[[-0.12 -0.07  2.10 -0.45  0.35 -0.47 -1.33  3.15 -0.46 -0.42 -0.48  0.67
  -0.54]
 [-0.08 -1.63 -1.39 -0.95  0.68 -0.89 -3.62 -0.84 -0.56 -0.73 -0.89  1.22
   0.46]
 [-0.43  1.88  4.84  0.48  0.17  0.27  3.35  5.66 -0.42  0.10  0.18  0.00
  -0.81]
 [-0.05 -1.34 -0.05 -0.91  0.61 -0.85 -3.39  0.90 -0.54 -0.70 -0.84  1.16
  -0.02]
 [-0.25  0.44  1.28 -0.13  0.28 -0.21  0.02  1.63 -0.45 -0.24 -0.25  0.39
  -0.01]
 [-0.08 -0.62  0.49 -0.65  0.41 -0.63 -2.42  1.25 -0.48 -0.54 -0.63  0.81
  -0.10]
 [-0.23 -0.14 -1.16 -0.30  0.33 -0.35 -1.08 -1.44 -0.48 -0.33 -0.39  0.49
   0.73]]
=>
[[-0.12 -0.08 -0.43 -0.05 -0.25 -0.08 -0.23]
 [-0.07 -1.63  1.88 -1.34  0.44 -0.62 -0.14]
 [ 2.10 -1.39  4.84 -0.05  1.28  0.49 -1.16]
 [-0.45 -0.95  0.48 -0.91 -0.13 -0.65 -0.30]
 [ 0.35  0.68  0.17  0.61  0.28  0.41  0.33]
 [-0.47 -0.89  0.27 -0.85 -0.21 -0.63 -0.35]
 [-1.33 -3.62  3.35 -3.39  0.02 -2.42 -1.08]
 [ 3.15 -0.84  5.66  0.90  1.63  1.25 -1.44]
 [-0.46 -0.56 -0.42 -0.54 -0.45 -0.48 -0.48]
 [-0.42 -0.73  0.10 -0.70 -0.24 -0.54 -0.33]
 [-0.48 -0.89  0.18 -0.84 -0.25 -0.63 -0.39]
 [ 0.67  1.22  0.00  1.16  0.39  0.81  0.49]
 [-0.54  0.46 -0.81 -0.02 -0.01 -0.10  0.73]]

[[ 5.78 -1.43  0.90  2.23  3.86]
 [-1.79  0.00 -1.61 -0.42 -2.07]]
=>
[[ 5.78 -1.79]
 [-1.43  0.00]
 [ 0.90 -1.61]
 [ 2.23 -0.42]
 [ 3.86 -2.07]]

[[-1.93 -4.17  4.25 -2.21]
 [-4.48 -4.50 -5.75  2.10]
 [-1.25 -1.23  6.85  1.92]]
=>
[[-1.93 -4.48 -1.25]
 [-4.17 -4.50 -1.23]
 [ 4.25 -5.75  6.85]
 [-2.21  2.10  1.92]]

[[-3.06  0.76 -4.95 -2.18 -1.67]
 [-4.45  1.67  2.44 -1.89 -1.91]
 [-2.20  2.38 -3.72 -1.98 -3.89]
 [ 3.99  0.84  3.30  4.52 -5.16]
 [-2.93  4.64 -2.03 -1.68  1.18]
 [ 3.30 -4.21  0.45 -3.59  0.30]
 [ 0.75 -1.20 -3.73 -3.34 -3.22]
 [ 2.58 -2.64  4.85 -0.50  5.11]]
=>
[[-3.06 -4.45 -2.20  3.99 -2.93  3.30  0.75  2.58]
 [ 0.76  1.67  2.38  0.84  4.64 -4.21 -1.20 -2.64]
 [-4.95  2.44 -3.72  3.30 -2.03  0.45 -3.73  4.85]
 [-2.18 -1.89 -1.98  4.52 -1.68 -3.59 -3.34 -0.50]
 [-1.67 -1.91 -3.89 -5.16  1.18  0.30 -3.22  5.11]]

[[-0.79 -0.42  0.96  1.17  1.72  0.61  1.58  1.23  0.40  5.20]
 [ 2.73 -0.95 -1.91 -2.21  0.96 -1.08 -2.34 -2.51 -0.78  0.48]
 [ 2.29 -2.00 -1.97 -2.05 -2.53 -1.71 -2.21 -1.51 -0.01  0.83]
 [-0.49  1.91  0.32  0.22  0.55  0.95 -0.04 -0.04 -1.09 -5.35]]
=>
[[-0.79  2.73  2.29 -0.49]
 [-0.42 -0.95 -2.00  1.91]
 [ 0.96 -1.91 -1.97  0.32]
 [ 1.17 -2.21 -2.05  0.22]
 [ 1.72  0.96 -2.53  0.55]
 [ 0.61 -1.08 -1.71  0.95]
 [ 1.58 -2.34 -2.21 -0.04]
 [ 1.23 -2.51 -1.51 -0.04]
 [ 0.40 -0.78 -0.01 -1.09]
 [ 5.20  0.48  0.83 -5.35]]

[[ 5.25  0.10  3.52 -3.10  0.10 -2.20 -2.07  3.28 -2.58 -2.18 -0.57  0.79]
 [-3.46  4.09 -1.52 -1.99 -2.61  0.37  0.04 -1.42  0.42  0.65  1.07  4.23]]
=>
[[ 5.25 -3.46]
 [ 0.10  4.09]
 [ 3.52 -1.52]
 [-3.10 -1.99]
 [ 0.10 -2.61]
 [-2.20  0.37]
 [-2.07  0.04]
 [ 3.28 -1.42]
 [-2.58  0.42]
 [-2.18  0.65]
 [-0.57  1.07]
 [ 0.79  4.23]]

[[-4.34  0.57 -5.69  1.95 -3.45 -2.82 -6.08  4.92]
 [-1.10 -5.47 -2.17  2.97  2.88  5.64  0.79  4.95]
 [-0.36 -5.68 -1.49  2.30  4.11  6.73  1.71  4.43]]
=>
[[-4.34 -1.10 -0.36]
 [ 0.57 -5.47 -5.68]
 [-5.69 -2.17 -1.49]
 [ 1.95  2.97  2.30]
 [-3.45  2.88  4.11]
 [-2.82  5.64  6.73]
 [-6.08  0.79  1.71]
 [ 4.92  4.95  4.43]]
